In the data rows, 128 means zero.
What is the hidden score of each row? Scores go from 0 to 20, and 10 is about the middle. The score is a weighted sum of the row's numbers plus the product of two more (or one squared), each taken from its middle value.
[118 125 122 138 128 131 133 136 123 129 134 135 133 132 135 132 134 115
 126 128 130 125 118 123] >> 19
[121 126 133 133 118 136 129 135 128 136 134 138 135 135 130 135 134 125
 127 130 125 123 128 130] >> 10
[128 120 136 132 124 136 134 139 129 134 133 137 133 132 129 134 130 125
 124 134 129 124 123 131] >> 9
[117 123 132 135 120 142 127 139 126 143 138 144 137 135 129 137 137 122
 121 133 120 115 128 128] >> 8
[123 124 133 133 122 133 134 132 128 133 133 130 134 134 129 132 133 121
 126 134 125 124 122 128] >> 8
[174 175 102  83 164  71  84  80 121  85  88  76  83  85 113  90  80 180
 158 102 120 173 169 113] >> 18
[125 119 138 132 119 134 134 137 126 134 132 131 134 133 123 135 129 125
 131 129 129 123 124 130] >> 6
[120 121 125 137 121 134 138 135 129 131 134 136 133 134 135 131 135 115
 121 130 130 125 119 131] >> 13
[123 120 129 136 117 134 134 129 129 126 133 139 134 133 132 131 135 121
 119 130 128 122 123 131] >> 13
[127 124 129 134 126 135 133 137 126 136 132 134 130 133 128 134 136 124
 122 134 131 123 127 133] >> 12
[121 124 124 137 124 134 134 130 127 133 134 134 132 133 133 131 140 120
 120 130 130 123 124 133] >> 13
[118 121 133 135 118 140 128 137 128 137 135 145 139 136 129 135 139 122
 128 132 125 119 125 127] >> 8
[127 120 135 132 120 134 135 138 129 134 133 130 133 133 124 136 136 126
 125 129 132 123 126 132] >> 10
[122 126 128 133 124 129 133 130 126 128 133 132 132 132 133 131 129 117
 122 131 131 123 121 124] >> 12
[127 124 127 132 122 135 133 134 120 135 134 138 132 133 129 133 135 123
 125 131 128 123 124 135] >> 10
[126 120 134 134 116 132 135 133 130 132 131 128 130 134 121 136 129 126
 132 126 136 120 123 130] >> 8
[120 121 125 136 124 133 135 134 127 135 134 134 134 133 133 133 139 118
 124 132 130 125 119 131] >> 14
[126 122 132 134 123 136 136 136 127 132 133 131 132 133 124 135 133 126
 129 128 128 121 122 134] >> 7
[116 123 131 136 122 141 129 137 125 140 136 140 141 136 132 136 137 121
 129 135 124 120 127 125] >> 13
[124 123 133 134 120 135 132 132 130 131 133 132 133 133 129 132 135 121
 120 130 125 124 125 129] >> 11
[173 176 106  83 161  73  82  73 121  88  90  81  87  84 109  88  86 182
 161  98 121 172 164 104] >> 7
[117 116 131 141 127 144 143 141 129 136 137 137 138 138 131 135 145 117
 119 135 134 118 117 133] >> 13
[122 126 130 134 123 129 133 129 125 131 134 129 132 132 136 131 132 118
 121 134 129 123 121 128] >> 11
[116 116 127 140 127 141 142 139 133 135 138 141 138 139 126 137 140 116
 121 142 127 121 117 135] >> 9
[172 170 104  85 162  71  90  76 123  89  92  79  89  87 109  90  89 177
 157  98 121 168 162 114] >> 8
[176 178 101  78 168  69  84  74 135  83  82  69  81  80 118  82  73 179
 155  96 123 176 173 112] >> 10
[123 124 130 135 126 130 138 132 125 133 134 133 132 132 133 132 131 117
 125 133 126 123 122 124] >> 11
[126 119 133 135 120 138 131 139 126 135 135 132 133 134 130 133 135 122
 128 134 124 121 122 133] >> 10
[117 121 130 139 123 141 141 136 124 132 135 139 135 137 135 135 136 118
 119 140 129 122 119 133] >> 11
[123 123 128 137 123 135 134 135 121 131 134 135 132 132 131 134 134 120
 121 133 128 124 122 130] >> 12
[121 122 128 136 123 128 134 128 126 128 133 140 133 132 130 133 129 118
 122 130 129 124 121 121] >> 10
[122 121 132 136 124 131 134 136 130 129 134 134 132 132 132 132 137 120
 122 132 129 125 123 130] >> 12
[126 125 136 133 119 138 132 137 126 137 133 135 133 133 130 132 138 120
 125 132 131 121 124 132] >> 11
[117 116 134 139 120 144 138 141 130 135 136 140 135 138 134 134 134 117
 118 139 132 118 118 136] >> 9
[120 122 131 136 122 131 132 129 125 134 134 133 133 132 134 133 127 119
 125 132 121 125 120 130] >> 4
[127 120 134 132 117 133 137 139 130 135 131 130 131 135 126 136 133 124
 123 128 125 122 127 133] >> 11
[127 123 135 133 119 139 134 137 130 134 132 132 133 134 126 136 128 126
 127 129 131 122 128 134] >> 8
[126 126 138 132 122 137 133 134 129 133 132 135 133 134 133 134 129 123
 127 130 130 118 120 130] >> 9
[116 116 130 139 123 144 142 137 131 132 136 141 136 136 135 136 138 116
 117 133 127 117 118 134] >> 13
[122 121 127 136 122 131 136 133 125 129 134 136 132 132 129 131 133 120
 123 135 129 123 122 129] >> 10
[120 121 128 134 123 127 136 135 127 131 134 131 134 133 134 134 129 117
 122 129 131 125 119 131] >> 13
[113 119 130 136 120 140 127 132 130 136 136 139 139 136 127 137 137 121
 129 139 126 121 125 129] >> 9
[119 121 128 136 124 138 137 137 126 140 135 136 133 134 133 136 138 121
 120 132 133 121 125 134] >> 15
[122 122 130 134 120 134 131 139 123 138 134 137 134 134 131 132 131 120
 127 137 125 123 122 132] >> 12
[122 123 129 134 124 129 135 134 130 128 133 134 133 132 135 131 133 120
 122 135 132 125 124 127] >> 15
[116 119 133 137 124 131 137 135 130 133 135 137 136 135 133 131 137 118
 119 135 132 123 115 134] >> 11
[126 123 126 135 130 135 131 133 128 130 134 130 131 133 131 131 134 121
 118 133 125 125 119 131] >> 9
[114 121 121 136 124 131 134 127 123 139 135 135 135 132 132 134 129 116
 124 132 128 120 121 122] >> 8
[121 124 127 136 124 129 135 136 129 130 132 129 132 132 134 131 132 116
 125 129 129 123 120 127] >> 14
[123 121 133 135 121 131 130 132 126 131 132 135 133 133 134 133 130 121
 122 131 127 125 124 126] >> 10
[125 124 140 132 119 134 131 139 124 134 132 133 135 134 129 133 131 127
 127 127 127 122 123 134] >> 6
[118 127 133 136 121 127 135 135 123 126 133 131 133 133 134 131 134 115
 123 129 129 120 125 122] >> 14
[122 126 125 133 123 128 134 129 125 129 133 133 134 131 132 131 128 115
 121 132 125 123 117 128] >> 6
[122 125 127 135 122 127 132 133 127 131 133 133 133 132 136 132 132 117
 124 131 125 125 121 127] >> 12
[123 123 129 137 125 137 137 136 124 134 134 140 134 134 134 134 138 120
 125 132 135 123 120 130] >> 15
[122 126 130 134 121 128 131 126 125 127 133 130 133 133 132 132 132 118
 122 140 124 124 120 130] >> 5
[118 120 131 133 126 134 138 136 127 133 135 138 134 134 131 134 133 117
 124 138 125 122 119 130] >> 10
[125 123 135 132 118 134 131 140 127 137 132 131 133 133 126 136 135 127
 131 131 130 121 124 138] >> 9
[128 125 137 131 122 136 133 134 123 134 134 136 131 134 130 131 140 122
 126 133 130 121 121 132] >> 10
[118 123 131 136 122 138 131 139 129 137 136 140 138 136 134 136 131 124
 133 131 123 121 129 123] >> 17
[115 114 133 138 122 145 143 143 129 136 137 137 138 139 129 137 141 117
 116 138 133 117 121 136] >> 10
[122 121 133 133 123 135 132 133 131 136 134 141 135 135 131 135 135 124
 128 135 123 120 125 128] >> 8
[121 122 131 135 121 131 134 133 124 135 133 135 132 132 129 132 134 120
 122 133 128 126 125 129] >> 10
[120 116 129 139 124 136 138 138 129 143 136 135 135 135 130 134 138 119
 121 132 129 122 119 130] >> 12
[114 116 127 141 129 142 141 138 129 136 138 141 138 139 132 136 140 114
 119 135 136 120 112 136] >> 12
[120 116 129 138 123 139 137 132 132 134 135 141 135 136 137 136 139 116
 116 136 129 123 117 137] >> 10
[121 125 128 135 127 130 133 128 126 130 133 132 133 132 133 132 132 119
 126 130 125 124 118 127] >> 10
[116 115 131 137 126 148 140 140 132 138 137 140 138 138 131 138 141 118
 123 137 129 117 117 138] >> 10
[118 117 127 139 123 143 137 141 131 138 137 140 137 139 128 137 141 119
 118 138 129 119 122 136] >> 10
[114 118 133 136 125 143 134 136 129 136 137 146 139 137 130 136 141 118
 125 135 129 118 125 132] >> 8
[125 133 114 123 125 113 134 115 129 124 131 103 132 132 117 132 123 131
 136 135 126 133 132 111] >> 16
[125 123 130 134 123 132 133 133 129 134 132 133 133 134 130 133 133 123
 125 129 129 123 122 130] >> 11
[159 158 109  95 149  79  99  90 119  95 103  88 100  99 113 101  94 164
 152 111 124 158 161 111] >> 15
[116 113 134 138 123 134 137 137 132 132 136 136 137 136 133 133 139 116
 124 133 133 121 119 133] >> 9
[122 125 128 133 126 126 133 132 122 132 133 133 134 133 135 131 134 116
 125 130 125 126 122 123] >> 13
[125 120 141 133 124 133 135 131 129 137 132 131 132 133 127 136 129 126
 131 131 129 119 122 131] >> 6
[127 128 137 132 119 139 130 136 127 134 133 140 133 135 127 133 131 125
 124 128 126 122 122 130] >> 7
[125 118 135 138 123 139 135 134 127 134 135 139 134 134 128 135 137 121
 121 136 132 123 122 135] >> 7
[121 125 133 133 122 130 134 136 125 128 134 134 133 134 134 133 135 119
 122 135 124 122 122 122] >> 14
[124 120 134 132 120 133 135 137 130 132 131 126 132 133 127 134 130 126
 131 127 128 122 126 130] >> 9
[121 124 136 134 120 138 131 140 130 136 135 139 134 135 132 132 137 121
 123 137 124 120 124 127] >> 10
[116 114 133 140 127 141 138 139 130 135 138 140 137 137 128 135 141 118
 123 138 132 121 121 132] >> 9
[121 116 128 139 125 140 139 132 127 133 136 141 138 137 133 134 139 117
 118 139 129 117 116 140] >> 5
[122 124 123 136 124 129 134 132 125 132 134 133 133 132 131 132 131 116
 123 130 127 125 117 126] >> 10
[122 119 135 134 123 141 135 137 123 135 135 136 134 135 130 135 139 121
 125 135 125 119 119 136] >> 8
[123 120 132 137 129 140 137 135 130 138 134 135 135 134 131 133 138 119
 119 134 129 120 124 134] >> 9
[110 119 118 136 127 132 131 129 125 135 136 136 136 132 135 137 133 118
 122 128 128 123 127 123] >> 17
[129 119 134 134 122 133 137 139 128 136 132 131 132 134 127 135 132 128
 126 132 131 122 121 136] >> 9
[118 120 129 136 122 141 127 137 132 137 135 144 138 136 132 137 139 125
 125 134 124 118 125 126] >> 11
[124 125 125 134 125 130 133 131 123 134 133 131 131 132 134 131 132 117
 126 132 127 123 118 126] >> 10
[177 179 102  78 166  68  78  79 129  83  82  74  80  79 118  84  71 183
 160  93 119 178 170 111] >> 16
[142 149 112 106 123  78 108  89  98 116 121 100 116 112 111 120 112 157
 159 116 121 141 154 106] >> 17
[126 134 118 120 128 116 137 114 124 122 131 103 132 132 116 132 123 137
 137 126 132 129 131 117] >> 17
[127 124 139 134 117 135 132 136 125 135 133 140 134 134 125 135 133 125
 129 132 129 123 120 130] >> 7
[127 126 124 127 124 121 138 122 126 124 130 111 133 133 125 132 130 130
 129 131 125 127 134 124] >> 14
[121 124 129 135 123 127 135 132 127 131 133 132 133 132 133 132 132 117
 124 126 123 125 124 127] >> 12
[127 125 127 128 122 124 135 126 129 125 132 115 133 134 119 133 129 128
 133 127 128 128 132 122] >> 10
[124 119 135 135 121 132 135 137 128 134 132 125 132 134 126 136 129 126
 129 131 128 123 129 137] >> 6
[122 114 129 136 126 143 137 134 129 136 136 137 136 135 131 134 137 117
 118 135 132 119 116 130] >> 8
[120 122 135 135 125 133 135 134 129 137 133 137 133 132 132 133 136 117
 121 132 129 123 121 127] >> 12
[116 114 131 137 125 146 138 142 132 136 137 140 136 136 130 136 144 120
 123 137 135 118 119 138] >> 11
[127 120 138 132 123 134 133 137 127 134 132 135 132 133 127 135 133 124
 129 129 130 121 122 130] >> 8
[120 124 127 134 128 126 134 131 127 126 132 135 133 133 133 131 131 117
 129 131 124 124 118 124] >> 11
[120 124 128 134 127 128 135 133 126 128 133 133 135 133 132 132 136 120
 127 129 128 125 119 130] >> 12
[122 125 128 137 123 129 135 128 128 130 133 135 132 132 134 132 133 119
 123 130 127 123 120 124] >> 12
[122 122 135 136 122 141 134 137 129 132 134 143 136 135 126 134 133 121
 127 131 127 122 120 132] >> 5
[118 119 127 136 124 135 134 132 128 134 136 136 135 134 129 133 138 117
 118 131 126 122 121 129] >> 10
[126 120 136 134 118 136 135 136 128 132 132 125 133 134 123 135 131 123
 133 126 130 124 126 131] >> 6
[126 124 133 132 121 135 132 136 130 134 132 138 133 132 135 133 135 123
 125 131 127 120 122 130] >> 12
[119 123 125 135 123 131 133 132 125 133 134 136 133 132 135 133 132 119
 124 134 124 123 128 122] >> 12
[116 125 131 135 119 139 129 139 127 138 136 141 138 136 129 137 136 124
 130 133 119 121 124 126] >> 12
[176 176 102  83 164  72  83  77 127  81  86  75  81  83 115  84  82 180
 157  94 121 175 162 111] >> 11
[118 123 136 133 119 142 130 140 133 135 135 142 138 135 129 136 135 126
 128 137 122 119 125 127] >> 9
[127 126 141 133 121 137 132 137 125 140 133 136 134 134 128 135 138 125
 128 130 128 121 125 128] >> 10
[128 132 118 123 125 110 131 117 117 121 131 101 130 129 118 131 130 136
 140 132 125 130 138 121] >> 18
[127 123 139 131 120 137 131 141 123 135 132 136 133 133 130 133 132 123
 125 133 128 117 122 133] >> 7
[117 124 127 135 123 131 130 130 122 129 133 138 133 133 131 135 134 119
 127 133 126 121 125 126] >> 11
[119 124 123 135 125 130 131 129 121 130 133 131 134 132 133 132 132 117
 128 133 130 125 123 128] >> 14
[121 122 132 136 122 136 133 134 128 132 134 138 133 133 131 133 136 121
 120 131 128 126 124 131] >> 11
[120 123 124 138 125 129 134 131 125 132 133 131 133 132 131 132 133 117
 119 133 132 127 119 125] >> 13
[152 155 112 103 137  81 108  94 103 105 113  97 109 106 114 114 105 158
 156 110 117 150 157 110] >> 18
[127 136 110 117 123 102 122 107 108 120 129 106 128 127 112 130 126 139
 143 124 125 129 151 114] >> 18
[125 125 140 132 123 136 132 133 129 134 132 135 132 134 129 135 131 122
 125 132 129 121 121 130] >> 8
[120 121 130 135 123 135 133 131 125 134 133 137 134 135 131 132 134 121
 127 132 124 121 122 124] >> 8
[119 127 129 133 125 127 131 130 124 135 133 137 134 133 135 133 133 121
 126 130 121 123 120 125] >> 10
[120 126 129 135 129 130 134 128 129 132 134 137 132 131 134 131 134 116
 125 131 128 124 122 121] >> 12
[114 118 131 136 126 139 138 139 125 137 137 139 136 135 129 133 135 118
 118 137 136 121 123 133] >> 11
[120 119 136 134 125 137 135 132 128 130 134 141 134 135 129 133 136 119
 122 137 130 118 119 127] >> 8
[118 118 127 137 125 135 135 135 130 134 135 135 133 134 127 135 134 119
 115 136 129 124 120 128] >> 11
[124 123 138 132 118 133 134 135 129 136 133 136 134 133 129 133 136 123
 125 133 125 120 124 130] >> 9
[118 115 128 138 130 139 139 139 128 136 136 136 135 136 132 133 138 116
 119 132 127 120 116 133] >> 10
[128 124 138 133 118 131 135 138 128 134 132 134 134 135 127 134 130 126
 124 130 125 122 123 130] >> 8
[118 126 131 135 119 143 129 139 126 139 136 139 138 136 129 137 135 123
 127 135 120 119 124 127] >> 10
[119 120 130 134 125 139 132 131 126 134 135 141 135 134 133 134 134 119
 126 130 123 120 122 123] >> 8
[123 119 127 137 124 146 136 134 125 136 136 140 134 134 127 134 137 119
 118 135 126 120 121 131] >> 5
[118 124 120 136 132 130 132 132 127 134 134 130 134 131 132 133 130 117
 126 131 129 123 122 125] >> 18
[112 115 129 140 129 145 140 142 132 136 138 138 137 138 131 135 137 114
 116 139 135 120 116 134] >> 12
[121 121 128 135 123 141 133 137 127 135 135 138 133 136 127 136 136 117
 121 135 135 123 120 139] >> 10
[122 124 134 133 123 129 131 135 129 133 134 137 133 133 129 131 133 122
 123 134 124 123 120 127] >> 8
[126 136 113 116 127 107 129 106 120 118 130 107 130 128 119 130 125 139
 141 129 128 131 145 115] >> 18
[122 128 128 133 123 125 134 131 123 131 133 132 133 133 138 131 132 119
 125 135 129 125 118 130] >> 12
[117 119 130 138 128 141 140 141 129 136 136 141 137 137 133 136 136 116
 115 133 132 120 119 136] >> 11
[127 125 133 135 123 137 130 139 126 133 133 133 131 132 129 133 133 124
 122 136 129 123 124 130] >> 11
[123 121 136 135 120 139 133 133 124 134 132 134 135 135 132 133 133 120
 119 133 126 122 116 126] >> 9
[123 123 129 136 127 127 132 130 125 134 133 139 133 132 134 131 132 118
 122 131 128 120 117 124] >> 9
[118 121 129 136 124 133 131 136 124 137 134 134 136 134 126 132 138 123
 126 127 125 121 123 123] >> 11
[126 116 139 136 122 131 137 136 129 134 131 128 132 134 128 136 131 126
 123 132 128 124 125 132] >> 7
[122 122 137 134 125 135 132 135 128 139 134 131 136 135 127 135 134 127
 129 132 122 124 123 127] >> 9
[122 124 130 133 130 129 136 131 133 131 133 130 132 133 135 133 134 121
 120 129 132 125 122 130] >> 16
[120 124 133 135 120 137 132 135 129 135 134 135 137 135 129 137 133 124
 132 135 121 121 127 122] >> 11
[126 125 135 132 125 140 134 134 131 136 133 137 133 135 127 133 136 125
 124 131 127 121 123 132] >> 9
[121 126 128 135 128 130 134 127 123 129 133 129 133 133 136 132 130 117
 128 131 123 125 122 129] >> 10
[123 126 129 134 122 129 131 132 129 135 133 132 134 132 133 132 130 117
 123 127 128 125 122 124] >> 11
[197 197  94  56 195  61  65  64 150  68  59  60  60  59 117  58  53 198
 161  79 122 200 182 116] >> 7
[127 122 138 131 119 139 131 137 128 134 132 136 134 134 127 134 131 127
 128 130 130 123 120 130] >> 8
[120 119 130 136 120 131 133 130 126 129 133 133 133 133 136 133 135 120
 123 131 124 125 120 129] >> 11
[127 119 136 135 120 137 136 139 129 134 133 127 131 134 125 134 134 127
 127 128 129 120 123 130] >> 8
[123 121 130 134 124 145 133 137 125 129 134 136 133 134 131 134 136 124
 122 130 128 119 125 134] >> 10
[120 116 130 138 127 138 137 134 129 140 136 139 134 136 131 133 136 120
 123 134 130 123 120 133] >> 9
[226 225  77  31 225  38  34  39 165  44  28  33  30  29 114  28  24 222
 166  62 130 226 203 112] >> 6
[117 116 134 139 126 146 142 138 131 136 137 139 138 138 130 135 141 118
 120 136 135 117 118 140] >> 7
[127 121 139 132 122 137 135 134 124 132 133 136 131 134 127 134 134 124
 121 129 128 121 124 135] >> 8
[123 121 133 133 118 137 136 137 130 130 133 130 133 133 123 135 131 127
 126 133 128 124 127 134] >> 8
[120 125 129 135 126 125 135 130 124 130 134 135 132 132 134 132 130 116
 126 135 128 126 120 122] >> 12
[179 179 103  77 169  66  77  70 121  86  83  75  81  79 111  81  80 186
 167  97 115 176 171 109] >> 9
[125 123 134 133 120 141 135 138 125 135 134 140 132 134 127 134 140 120
 123 134 131 123 119 131] >> 12
[122 117 131 138 123 137 137 134 128 135 134 136 134 134 132 134 136 119
 120 139 133 123 122 132] >> 10
[122 125 120 136 124 127 132 133 123 130 134 133 133 132 135 133 131 116
 122 135 126 125 122 130] >> 13
[122 123 126 134 123 133 132 130 127 130 133 140 134 132 133 131 133 119
 125 133 128 128 118 130] >> 6
[121 120 133 133 119 134 134 134 125 137 134 139 134 134 134 134 133 121
 123 132 132 122 123 135] >> 10
[129 120 137 133 118 142 131 136 124 137 133 132 132 133 131 133 137 126
 120 130 126 121 123 130] >> 10
[123 121 129 135 120 134 134 139 125 136 133 135 133 134 128 134 134 119
 124 133 128 120 124 133] >> 10
[122 125 129 134 124 128 132 129 123 135 135 130 133 132 134 130 128 115
 127 134 126 127 116 126] >> 6
[123 121 126 135 124 135 135 133 123 134 134 133 133 133 136 131 130 120
 120 139 132 120 120 131] >> 9
[123 125 141 133 121 136 130 136 124 134 135 139 135 134 126 137 133 123
 125 133 128 121 125 124] >> 8
[127 123 132 131 125 138 132 140 126 137 132 139 133 134 129 133 136 124
 125 135 130 123 124 129] >> 12
[123 122 138 132 119 137 133 135 127 136 132 138 135 133 133 133 135 122
 125 130 126 120 124 133] >> 9
[126 120 135 132 121 136 137 137 129 129 132 125 133 133 126 137 132 125
 126 130 125 123 125 132] >> 8
[124 127 130 136 125 131 133 133 126 132 133 132 134 133 134 133 135 120
 124 134 128 125 121 128] >> 13
[255 255  44   0 255   0   0   0 198   0   0   0   0   0 107   0   0 255
 187  20 146 255 255 116] >> 2
[116 115 127 139 123 143 141 139 135 135 138 141 138 139 135 138 144 116
 120 134 135 119 122 135] >> 16
[121 125 127 133 127 132 134 129 131 131 133 138 132 133 131 134 129 119
 125 129 126 124 121 126] >> 10
[124 121 134 132 126 137 134 141 128 136 133 131 131 132 122 135 134 125
 124 130 129 124 122 132] >> 9
[128 122 139 132 121 139 132 138 128 135 132 135 132 134 127 134 132 125
 124 131 126 122 125 133] >> 6
[122 122 131 135 129 135 134 136 133 139 135 139 134 135 129 133 138 122
 118 136 132 119 123 138] >> 8
[125 120 138 132 120 136 133 137 126 134 133 135 134 135 128 131 135 124
 125 132 128 123 123 131] >> 8
[125 123 130 133 125 137 132 133 126 136 133 137 129 133 133 134 138 125
 119 131 127 122 125 132] >> 13
[125 123 134 133 120 135 132 138 131 136 133 136 135 134 128 135 130 125
 131 133 129 121 121 133] >> 10
[123 120 139 133 115 130 132 134 130 136 132 131 134 132 126 134 129 129
 128 131 132 121 126 127] >> 9
[116 115 131 138 128 142 140 144 130 138 138 140 138 139 127 136 139 119
 116 133 137 119 121 135] >> 8
[121 124 132 135 122 129 134 132 125 129 134 138 134 133 135 132 134 120
 123 131 129 124 124 128] >> 13
[128 126 138 132 118 140 132 139 129 138 132 135 133 133 130 132 132 128
 126 128 130 121 121 134] >> 10
[127 124 137 131 121 136 132 142 125 134 132 135 133 134 125 133 132 124
 127 125 124 122 125 130] >> 6
[215 214  82  40 218  49  41  46 167  56  39  44  41  40 120  39  33 214
 163  70 127 220 195 111] >> 1
[167 168 108  88 152  76  93  82 111  96  98  86  95  93 109  97  95 173
 155 106 119 163 161 107] >> 9
[126 124 140 132 120 134 130 136 130 138 132 133 134 135 130 132 134 123
 128 128 123 120 124 129] >> 7
[119 119 130 139 123 136 140 134 130 133 135 136 135 135 131 135 136 115
 122 131 131 123 118 132] >> 12
[127 125 126 130 123 129 134 126 127 134 130 113 132 133 119 133 128 129
 127 128 126 127 126 128] >> 9
[122 121 141 133 118 138 134 138 131 135 133 135 134 134 128 134 133 125
 129 134 126 124 122 131] >> 8
[125 122 134 133 119 137 131 141 123 132 132 138 133 135 130 134 136 121
 125 134 132 121 121 132] >> 11
[126 117 135 133 121 138 135 142 128 132 133 131 132 134 125 134 136 127
 123 130 129 121 125 133] >> 7
[127 123 138 133 119 137 128 138 134 134 131 139 133 134 128 133 132 126
 122 130 126 119 122 134] >> 6
[230 231  79  24 234  33  30  39 170  41  24  28  24  25 115  22  22 226
 176  58 131 232 207 113] >> 13
[121 119 128 137 128 139 138 139 128 133 135 137 132 135 130 133 136 118
 118 138 129 122 120 136] >> 10
[128 122 137 134 122 139 130 138 125 136 132 133 133 134 127 133 130 125
 124 131 129 121 123 126] >> 8
[125 125 139 132 118 141 131 134 128 135 133 134 134 134 129 134 131 123
 126 131 128 121 126 131] >> 7
[119 117 129 136 128 136 138 133 129 135 135 136 133 134 130 134 137 115
 117 135 132 122 121 135] >> 10
[125 123 137 133 120 133 135 136 127 135 133 136 132 134 126 132 135 124
 125 131 129 121 121 133] >> 8
[115 117 135 136 122 145 133 133 123 138 136 145 138 134 128 136 142 121
 123 132 127 120 127 131] >> 8
[126 122 135 135 120 135 132 135 134 132 134 135 135 134 128 135 129 126
 131 131 122 123 125 125] >> 8
[126 118 134 132 122 133 136 131 132 134 130 122 131 132 126 134 130 130
 132 125 127 125 126 128] >> 10
[244 242  71  14 246  25  18  27 179  27   9  20  12  13 114   8   9 234
 176  51 134 243 214 113] >> 7
[231 234  77  24 236  35  27  40 174  37  20  29  23  22 117  21  18 229
 173  57 137 236 208 110] >> 15
[126 120 131 134 127 139 135 136 130 136 131 127 131 133 123 134 131 126
 127 128 130 122 125 134] >> 7
[124 124 136 132 123 138 133 138 126 134 133 136 134 133 132 133 136 123
 127 130 129 120 120 130] >> 11
[122 127 131 134 125 131 134 132 128 135 133 136 134 132 130 132 136 122
 121 128 130 123 120 131] >> 13
[124 122 135 131 122 137 138 133 130 133 132 126 132 134 125 135 132 123
 132 127 124 123 126 127] >> 10
[130 137 107 111 126  98 118 104 109 116 127 101 125 123 118 126 123 149
 140 128 120 133 150 107] >> 19
[119 119 131 137 129 137 134 135 128 136 136 138 133 136 131 135 140 120
 119 134 131 121 122 135] >> 10
[124 122 133 137 117 137 134 132 127 131 135 141 133 133 126 133 133 122
 126 130 125 119 124 131] >> 5
[128 123 137 133 123 136 133 135 133 132 132 134 134 134 122 135 134 125
 125 130 126 126 120 132] >> 7
[122 129 129 134 119 127 135 133 130 130 133 137 134 132 133 132 134 117
 124 134 129 124 120 125] >> 14
[123 122 136 134 121 131 134 136 128 134 131 130 133 134 123 136 126 127
 130 130 130 122 125 132] >> 5
[115 117 135 138 126 145 139 142 132 139 138 139 138 139 131 137 140 118
 120 138 130 116 117 136] >> 9
[127 136 114 118 128 106 122 109 114 118 129 104 130 128 117 130 123 142
 142 123 122 134 150 113] >> 18
[126 133 112 117 125 108 127 111 119 123 131 102 129 129 111 130 127 139
 135 125 133 130 147 112] >> 19
[121 122 130 133 119 132 134 132 129 134 135 137 133 133 133 132 131 119
 122 135 131 120 120 130] >> 8
[119 125 133 135 120 136 134 131 121 139 135 142 135 132 131 134 134 119
 130 136 123 120 122 124] >> 5
[121 122 137 135 126 135 132 136 127 134 134 136 134 134 132 135 135 117
 123 135 125 121 123 128] >> 9
[121 116 129 137 124 139 136 138 131 132 136 141 136 137 135 134 141 119
 122 135 130 118 121 138] >> 10
[126 120 139 135 116 134 134 135 129 134 132 129 133 134 121 135 130 126
 129 129 131 120 120 129] >> 6
[255 255  48   0 255   0   0   0 197   0   0   0   0   0 111   0   0 255
 187  20 143 255 254 113] >> 5
[120 125 129 135 123 133 130 131 127 134 134 138 134 133 131 132 134 117
 128 134 127 124 121 124] >> 9
[126 120 132 132 122 136 133 139 129 134 132 130 131 133 129 136 133 128
 130 126 129 122 123 130] >> 13
[122 123 131 138 124 134 136 135 130 134 136 138 133 134 132 132 134 120
 121 129 132 123 124 128] >> 13
[119 122 132 135 125 139 138 136 125 129 134 132 133 132 126 133 135 119
 121 134 128 121 120 128] >> 11
